Each path below is one point turned by a fixed rotation once a step. After each direction that follows a path, write how fast that rotation turns it, in deg/step (0 if it stays still).
Each turn is a multiple of 5 degrees from 10 to 175, or 0.
Each row of a path follows its step; steps can be skipped.
path 1
step 0: [ 30 -15 -18 -20  -6  -7 -13  39   7   6  -1  12  23   4  -9  56  -2  -7
 -30  15  16  33 -14 -15 -13  -7   2   3  -2 -17   0   3 -35  -7  13 -17
  21  -2 -12  19  -4 -15  -2  -1  -6   3  16  25]
step 1: [-24 -10 -13 -16  17 -12 -32 -14  16 -21  11 -16  -7 -14  14   4  18  23
  45  -3 -45   2   1  17  -3   8  -4  11  41  10   4  11 -26  -4 -11  11
  14  22 -25  12  19  12  -4  -1   0  22   2  10]
step 2: [ -8  34  -8   3  -9 -25   3  26  -3  13   8   2  -3   2  -8  22  -7 -10
  31 -25   4  -8   6 -13 -22  15  18 -18 -20 -31   4 -18   5 -33 -13 -31
  -3  -3  -6  14 -21  38  13  24  18  -8  16 -29]
step 4: [-19 -23 -30 -25 -11  -5  26   4   9   9  -4   0 -20  -9 -37 -21  -8 -12
   2 -25  10  15  -5  -4  26  14  -1 -35   4  10  18  24  14  -3  -9  12
  35 -16  -7  -7 -29   1  16   4   0  24 -23 -22]
step 5: [  4   7 -12  18 -16   0  32  -5   4  31 -14 -11  26  -7  35  35  -3 -11
  -6   5 -13   2 -18 -13  19  -2 -17  12  12  14  -7 -26  21   0   7 -32
  13 -15 -10   8  11   1  25 -27 -42   2  13  17]
step 6: [-14 -18  10 -16 -24 -14 -32 -17   1   6  22  15   3 -17   2   0  -3  -9
 -24 -26  -9   5   4  14  24 -20 -25  25   5  11   0  19   7 -34 -17 -19
   3   1 -31  -5  33 -16 -20  23  27   9 -18  -9]
step 8: [ 26 -28   2  12   1  12  -8  17  -2   8  31   9  21  13   2 -11  -2  20
  21 -14  15  17  28  28  15  13  21  -2  37 -15 -29 -26 -16 -15  -4 -13
 -28  -2 -15  14  -5 -18 -15 -30   1  17 -19 -12]
step 9: [ 17   1   1  -3  -7  -2 -18  23  -4  -9 -26   8   7   0 -60  21 -29 -26
   4 -13  -9  22   4  -9 -35  22   2 -13  -1  25  16   6 -14   1  -1  21
  11  20 -19  18  20  -3  12  12 -22  20   8   5]
step 12: [-28  -7  -9 -30  23  -6  -9 -12  35  22  12   1 -13   0  -4 -12  -7   4
  16   7 -34 -25   1 -38   9  -6   5 -28  35  10 -22  -3  15 -19  -1  12
   0   2  -6  10  10   0  19   2   2 -10  28  38]
step 13: [ 14  32  -4   2   0  -6  28 -22  -4  13  19   6  19  -7 -27  -5   0 -10
  22 -49   6 -10  21 -12  20  16  -1   4  14  -9  14  -3  19  -2 -30 -27
   7 -31   9 -13 -10  20 -13 -20  13  25  -9 -29]
step 14: [ 27 -25  35  -7 -17   0  13  10  -5  22 -10  12  21   7  -3  16  -7 -24
 -11  10 -17 -16  -8  -3  11  20  13  15  -2  18  -6  -5  45   3   1  16
  -8 -18 -43  -7   7 -25  32  11 -26 -21  -2   1]
[  4   7  -2   9  -4 -11  -5   1   5   7 -12   2  -2   5  -6   4  -3   6
  -5  -8   2   4  -9  -7  -6   6  -1   3  -7  -5   2  -4   3   2   3   5
   5  -3  -1  -5  -6  -1  -3   0   6   4  -1   5] => 160
[ -2  -8  -4  -4   5   0   4   2   3  11  -3  -2   7  -2  -2   0   6   6
   9  -8   7  -3  -4   4  -3  -3  -7  -6   1   5   1   1  -1  -5   7   4
  -6   1   2   1  -3   4 -13   1 -12   5   4   6] => 95
[  8  -4  -3 -10   3   1   6  -3  -2   1   1   0   9   4   4   1   5   2
  -4  -8   3   3  -3   7  -5   5  12  13  -5  -1   0  -3  -6  -3  -3  -1
  -2  -4   0  -6  14 -10  -1  -1   1  -1   0   3] => 135
[ -3   1  -3  -2   2  -6   5   0  -1  -2  -3   2   8  -6  -4   1  -7   3
   9  -1 -10   3  12  -2  -2   7  -9   2   0   0   6   2   0   7   2 -12
   2   1   1   2   2 -10   3  -7  -3   8   0   7] => 90
[  2  -9  -2  11 -11   1   5   7   0   5   0   3   3   5   5   0   1  -8
  -4   8   0  -1   4   1  -6  12  -4   0  -1   1  -6   2   0  -4   0 -11
 -12   0  -7  -4  -1   4  -4  -1   3  -3   5   3] => 125
[  9   0  -1  -2   4  -9  -1  -2   3   6  -2  -7  -6 -10  11  -2 -12  -8
   3  -1   7   3   4  -6  -7   2  -3   0   0   3  -5  -2   1  -5   4   5
  -4  -1   2  11   6  -2  -1  -2   2  -5  -8  -3] => 115
[ -2  -3  -5  -3   5   1   4  -4   4  -3   4  -6   6   6   2  -5  -3  -2
   3  -3 -10   5  -5  -2  -1   8  -9   7  -2   3   0  -4  -9   2   2   3
  -1  -5   6  -7  -9  13   3  -2   1  -3  -5 -12] => 125
[  5  -8   4  -3  -4   4   1  -4  -1  -2  -2   0 -12  -2   3  -7  -4   7
   4  -6   2   7   6  -1  -5 -10  -3  -3   4  -6   6  -5  -3  -3  -6  -6
  -4  -5  -6 -12  -2   4   1   4   5   9  -6   4] => 160
